In the data rows, 128 means zero.
Here are some points, one per row:
[115 177 183  77 130 135 118  49 107 192 122 193 119  78 169 164  96 103
 120 156 188  87 155 103 121 182 134 146  83 200 179  82 182 220  87 139
 175   0 157 105 183 151 157 132  80  55 135 180 188  87 157 141 102 134
 114 100 119 102 127 182 135 126 154  81]
[ 93 142  30 159 114 119 110  60 139  45  27 151  70 163 100 140 136 134
  82 159 199 124 146 140  65 132  99 133  83 155 129  82 125  97 111 155
  98  71 131 116  91 179  62 142 208 151 162 140 143 145 169  57 137 164
 123  88 142 114 153  90 170 162 132  89]
[100 145 128  66 146 178  83  34 206 230 146 168 135 160 124 137 113  96
 144 142 204  76 108 180 137 165  84 162 136 140  67 133 169 102 126 123
 128 148 122 180  91 113 100 132  65  83 182 126 106 166  86 139 129 123
 105 142  61 152 166  74 124 124  82 147]
[100 113 175 128  72 170  83 125 120 131 170 113 120 134 121 106 112 111
  78 104 223 108 157 191 140 179 121 106 218 134  57 133 137 155  81 149
 147 125  90 122 157  74 178  76 180 255 112 150 156 202  97  65  71 128
 122  85  90 139 170 158 141 115 104  95]
[170 169 198 108  77 139 170 100 111  92 215 122 157 144 154  87 143 142
  76 159 184 164 160 133  48 113  69 123 134  96  95 100 124 149  73  40
  77  21  86  64  89  92  80 111 117 120 114  98 113  76  61 107 163 127
  95 131 179 140 139 113 121 126  88 240]
[ 97 114 127 150 194 113 111 180 137 115 124 102 123 159 182 168 150 126
 206 185 127  97 142 178 101 180 126 118  64 143 103 109 104 130  99 148
 182 137  89 145 157  98  97  86 112 180 139 128 105  62 129  88 102 125
  99 117  89 146  10  93  70 156 142  71]
[ 87  37 179 122 154 148 183  62 147 174 137 109  58 107  75 119 166 121
 102 111 143  47 163 126 116  97 212 101  60 148 113  86  92  94 129  51
 166 109 130 133 108  73 132 132 163 145  94 111 116 162 184 180 168  30
 131 148 102  88 171  94  94 183 130  65]
[116 167 157 159 108 121 124 129 190 185  45 176 111  62  88  18  92 152
 189 138  83  75 137 120 141  86 129 154  92  81 154 132  91 177  79 155
 147 133  40 146 151  32  41  83 135  93 204 160 208  87 141  97  54  58
 148  81  88 152 153  58 220 105 166 105]
[125 114  92  92  80 109 159 102  65 134  78 192  94 158  98 109 190 196
  91  73  63 174 102 161 173 102 144 200 120 195 147 105 172  94  95 134
 132 123 104 147 207  91 120 117  51  97  76 133 135 218  50  85 171 134
 159 131  99 123  83 163 113 143 117 150]
[172  67  85 102 182 104 175 120 140 177 115  88  48 113 180 122 142 115
 109 124 128  82 167 167  91 148 134  93  81  74  72 127 194 126 159 171
  65 111 109 133 234 139 138 152 127 159 142 105 129 121 103 132 152 101
 120  42 130  88 189 153 180  93  91 121]
[122 129  28 186 196 144 114 119 170  89 255 135 138  76 124  86 127  89
 194 160 171 134 133 155 135 106  71 107  67 110 148 146 131  96 158 178
  88  71  89 156 168  82 213  90 104  46 111 134 152 134 120 112 109  78
 143  43 137 132 133 125 100 176 255 161]
[149  79 114 150  59  82 173  95  55 171 133 134 132 134 140  67 177 103
  34 194 217 133 187 115 166 187 180 114 144 114 168  65  73 187 225 192
  99 215  59 147 190 193 103  95 113  57 109 117 127  92 107  79 105 120
 105 154  85 103  92  90  66 164 148 119]
[ 60 107 166 142 127 152 148 130 136 192 152 134 173 147 134 123 126 152
  61  45 136 211 170  69 160 171 107  92 122  92  96 153 169  50 124 171
 158  94 107 132 166 145 134 179 155  81 194 124 122  93 107 157  90  70
 135  64 128 102 107 123 135 166  74  95]
[105 128 137 116  46 158 185 135 179  13 190  78 120 139 158 142 120 122
 151  66 103  33 130 119 185 159  81 127 140 110  72 126 148 126 139 159
 164 192  84  78 119 167 112  79  97 107 112  98 177 124 184 161 114  91
 170 139 135 123 140 109 148 140 109 118]
[122  53 143  72 107 180  29 136  66  71 137 193  52  63 111  81  77 131
 106 205 138  92  85  43  89 147  75  76 115 164 170 125 203  66 185  96
 154 190 152 140 177  61 109 142  93 146 109 153 113  87 146 131  99  76
 147  75 173 116  91  77 112  95  93 146]
[140 108 123 133 133 141 129  90 157 116 132 172 155 174  74 119 168 168
 117 158 184  96 143 168  98  90 170 164 127 105 211 175  86 113 103 165
 110 138 135  78 162 130 135  98 125 187 149  89 138  85  22 232 146 222
 158  95 105 151 122 121 114 132  95  99]
[153 103 147 125 112 170 160 113  31 221 141 115  57 252  86 133 128 174
 154 122 167  91 121 157 151 176  99 137 133  78  80 136  77 174 127 194
 154 132 188  95  84  84 147 171 107  78  81 134 140  91 154  94 150 198
 136  58 149 170 128 140 136 108 108 142]
[ 81 134 107 122 127 125  52 109 222 146 155  75 126 118  95 103 127 174
  69 124 104  75 194  97 161 134 127 116 163 177  84  53  76 104 159 137
 116 100 151  80 126  94 154 120 114 132 126 172  70  57 140  90  90 179
 114 109 110  56  91  68 148 134 122 200]
[153 100 149 148  93 189  23 120 215  89 132 147 136 166 144 108 104 117
 140 197  48 107 161  88 192  78 132 133  46  69 120 131 120 148 189 153
 175 129 109 190 117 170 157 180 103  75 171  80 159 181 113 112  76  39
  50  92 149  62  96 202  95  47 140 144]
[ 97 149 107 151 114 115 126  51 115  84 111  97 157 166 116 165  99  96
 129 117  56 138 148 130 124 156 124  71 138 149 152 164  79 144 107 121
 137 144 123 166 120  90 132 176  39  99 194 203 120 183 127 151 168 143
  67 121 164  88 195  93 124 107 133 152]
[126 153 162 102 140 123 127  78  62  72 128 145 164 116 116 134 206 140
 182 102 114 112 151 153  42 124 124 149 118 151  90 222 116 121 168  73
 148 146 141 183 124 154 166 118 220  50 143  66 172 127 190 119  85 150
 112 102  86 122 123 145 193 110 162 148]
[115  83 111  53 139 135 152  70 136 168 148 121 122 138 148 127 122 112
  95 172  64 230  74  88 108 129  84 180 184 152 152 135 110 109 130 170
 154  47  66 182 105 100  97  91 141 155  70  70 105 108 137 151 113 116
 157 176 139  93 131 111 158  90 168  97]
[ 64 110 114 136  60  75 143  13 107 172 176 100  75 166 164 173  76 137
 137 108 138 137 168 143  89 112  10 166 161 120 173  13  98 158 124 130
 181 123 193 137 145  54 167 158 170 154 192  97  79 164  67 129  89 112
 144  79 132  97 156  85 117 139  68 133]
[ 91 123 141 119 136 111  78 162  61 194 167 173 149  39 133 139 109 147
 166 118 125 147 171 196 113 115 155 143 170 117 139  88 146  92 151 146
 116  79 146 115  79 102  43  95  83 153 125  98 180 177 186  90  97 149
 174 138 153  90 168 117  46 169  76 124]
[ 89 171 192 133 137 127 150 123 149 126 111 180 138 175 142 138  66 182
 195  78 166 122  75  46 128  72 125 109 183  76 131 125 123 159 140 118
 121 114 130 199 168 125 191 112  99 142 116  93  87 107 176 101 125  96
  94 125 125  43 183 123 127 210 100 145]
[105 130 125  50 171 123 145 144 145 130 154 151 137  79 103 130 178 139
 162 118 160 177 130 134 136  60  78 116  40 148 102 155 129 231 163 163
 141 165 142  72 137 164  98 164 131 150 140 125   4 177 112 110  65 112
  82 149 141 162 170  81 172 151 108  97]
[ 61 113 118 114 107 206 136 124  55 193 118 143 143 131 125 132 136 103
 141 185  96  99 150  77  86 110 171 128 106 117 105  84 115  95  73 153
 197  92 168 171  57 146 148  87 114 131 151 124  78 180  23 125  60 110
 170 175 140 120 166 153 165 151 120 162]
[190 209 112 125 106 155 117 159 165 106  97 114 134 139 170 104 103 142
 104 133  97  77 133 122 118 136 171 107  93 127 145 141 135 116 123 255
  49  87 206 147 144  87 151 144 169  78  83 129  28 183 168 130 100  62
 188 127  75 158 118  60  91  91 141 146]
[128  74 149 178 114  84 187  79 145 191 127 148 100  69 113 105  34 106
 166 121 109 166 122 175 124 121 122 146 105 118 108 192 132  83 143 145
 129 189 123 122  86 166 140  81 142 123  82 231 143 172  91 120  65 132
 113  95 210 100  73  71 132 121  89  86]
[138 169 108 167 166  81  51  76 136 176 223 126 213 150 112  47  79  87
 124  73  72  67  44 117 128  93 147  91  89 125 143  78 106  92 153 138
 130 158  49 108 136 154 162 133 110 146 203 125  83 145 239  54 104  45
 172 142 224 190  70 199 153  93 168  58]
[214 123 162  77 111  73 108 128 135  98 176 100  73 117 143 147  54 130
 125 129 137 149 174 151 195  79 159 113 164 124  90  99 126  57  82 134
 174 196  99 179 102 176 177 181 149 133 182 140 146  72 107 121 110 106
 170 156 116 135 137 113 142 119 187 129]
[ 86 129 203 105 154 116 135  66  86  71  18 148 142  80 113 114 111  97
  82  76 172 156 179 172 136 193  89  98 147  56  82 159  72 196 189 105
 232  37 119 182  57 226 136 108  30 175 172  64   0 199 136 111 179 139
 222 110 100  99  54 121  94 125 107 219]
[ 98  88 140 155 232  82 102 123 142  58 214 169  96 169 116 124  74 149
  70 186  64 192 167 134 169 153 157 143 110 124 168 118 132 158 119  87
 119 162 144 118  69 106 139  70 107  58 152 175 153 122 169  87  68  22
 169 111  80 126 134 140 153 101  87 136]
[119 106 139  60 205 100 163  99 123 109 135  89 162 144 130  78 118  86
 170  84 234 142 158  63  68 134 122 197 167  90 151  94  91 118  87 123
 190 139 185 125 160 159  98 164 101 156  46 111 121 209 166 103  63 116
  87  77 148 163 184 105 128  92  92 155]
[ 80  73  93 131  92 138 166 110 196 146 121 127 219 152 177  65 175 176
 150 212 192 128 122 187 154 157 148 119 185  62 131  71 197 148  98  88
 134 134 210 127  74  76  81 175 170 138 146 204  47 124 147 145 169 143
 137 124 116 120 138 195 172 148 166 138]
[ 74 128 188 135 124  68  23 141 198 119 101 194  64 115 128 111 151  80
 119 118 128 158 224 140 150 134 178 172 153  61 129 218 142 125 172  91
 194 117 105 137 106 115 142  54  76  77  99  76   0 153 124  75  94  50
 137 115 255 151  98 132 114 172 167 145]
[ 87 110 130 146 124 178 102 131 210 134 114 135  43  83 217  57 152 137
 139  93 172 184 148  98  98 113 155 169  61 156  98  97 112 130 142 162
  77 172  64 127  65 113 225 169  43 112 156  79 142 119 195 142 102 130
 176  91 173 163  93 135 141 136 116 128]
These points spread out most along one direction. For each point below, how far along it does it lie, from 0 to 99? The average is 50, and the first point in the table lies past the average. One standard deviation of the points above along it is 16.
[ 89 171 192 133 137 127 150 123 149 126 111 180 138 175 142 138  66 182
 195  78 166 122  75  46 128  72 125 109 183  76 131 125 123 159 140 118
 121 114 130 199 168 125 191 112  99 142 116  93  87 107 176 101 125  96
  94 125 125  43 183 123 127 210 100 145] 52
[116 167 157 159 108 121 124 129 190 185  45 176 111  62  88  18  92 152
 189 138  83  75 137 120 141  86 129 154  92  81 154 132  91 177  79 155
 147 133  40 146 151  32  41  83 135  93 204 160 208  87 141  97  54  58
 148  81  88 152 153  58 220 105 166 105] 26
[ 93 142  30 159 114 119 110  60 139  45  27 151  70 163 100 140 136 134
  82 159 199 124 146 140  65 132  99 133  83 155 129  82 125  97 111 155
  98  71 131 116  91 179  62 142 208 151 162 140 143 145 169  57 137 164
 123  88 142 114 153  90 170 162 132  89] 62
[149  79 114 150  59  82 173  95  55 171 133 134 132 134 140  67 177 103
  34 194 217 133 187 115 166 187 180 114 144 114 168  65  73 187 225 192
  99 215  59 147 190 193 103  95 113  57 109 117 127  92 107  79 105 120
 105 154  85 103  92  90  66 164 148 119] 54
[170 169 198 108  77 139 170 100 111  92 215 122 157 144 154  87 143 142
  76 159 184 164 160 133  48 113  69 123 134  96  95 100 124 149  73  40
  77  21  86  64  89  92  80 111 117 120 114  98 113  76  61 107 163 127
  95 131 179 140 139 113 121 126  88 240] 73
[128  74 149 178 114  84 187  79 145 191 127 148 100  69 113 105  34 106
 166 121 109 166 122 175 124 121 122 146 105 118 108 192 132  83 143 145
 129 189 123 122  86 166 140  81 142 123  82 231 143 172  91 120  65 132
 113  95 210 100  73  71 132 121  89  86] 43
[ 60 107 166 142 127 152 148 130 136 192 152 134 173 147 134 123 126 152
  61  45 136 211 170  69 160 171 107  92 122  92  96 153 169  50 124 171
 158  94 107 132 166 145 134 179 155  81 194 124 122  93 107 157  90  70
 135  64 128 102 107 123 135 166  74  95] 50
[ 87  37 179 122 154 148 183  62 147 174 137 109  58 107  75 119 166 121
 102 111 143  47 163 126 116  97 212 101  60 148 113  86  92  94 129  51
 166 109 130 133 108  73 132 132 163 145  94 111 116 162 184 180 168  30
 131 148 102  88 171  94  94 183 130  65] 53
[125 114  92  92  80 109 159 102  65 134  78 192  94 158  98 109 190 196
  91  73  63 174 102 161 173 102 144 200 120 195 147 105 172  94  95 134
 132 123 104 147 207  91 120 117  51  97  76 133 135 218  50  85 171 134
 159 131  99 123  83 163 113 143 117 150] 61
[100 113 175 128  72 170  83 125 120 131 170 113 120 134 121 106 112 111
  78 104 223 108 157 191 140 179 121 106 218 134  57 133 137 155  81 149
 147 125  90 122 157  74 178  76 180 255 112 150 156 202  97  65  71 128
 122  85  90 139 170 158 141 115 104  95] 66
[190 209 112 125 106 155 117 159 165 106  97 114 134 139 170 104 103 142
 104 133  97  77 133 122 118 136 171 107  93 127 145 141 135 116 123 255
  49  87 206 147 144  87 151 144 169  78  83 129  28 183 168 130 100  62
 188 127  75 158 118  60  91  91 141 146] 40
[138 169 108 167 166  81  51  76 136 176 223 126 213 150 112  47  79  87
 124  73  72  67  44 117 128  93 147  91  89 125 143  78 106  92 153 138
 130 158  49 108 136 154 162 133 110 146 203 125  83 145 239  54 104  45
 172 142 224 190  70 199 153  93 168  58] 11
[119 106 139  60 205 100 163  99 123 109 135  89 162 144 130  78 118  86
 170  84 234 142 158  63  68 134 122 197 167  90 151  94  91 118  87 123
 190 139 185 125 160 159  98 164 101 156  46 111 121 209 166 103  63 116
  87  77 148 163 184 105 128  92  92 155] 66
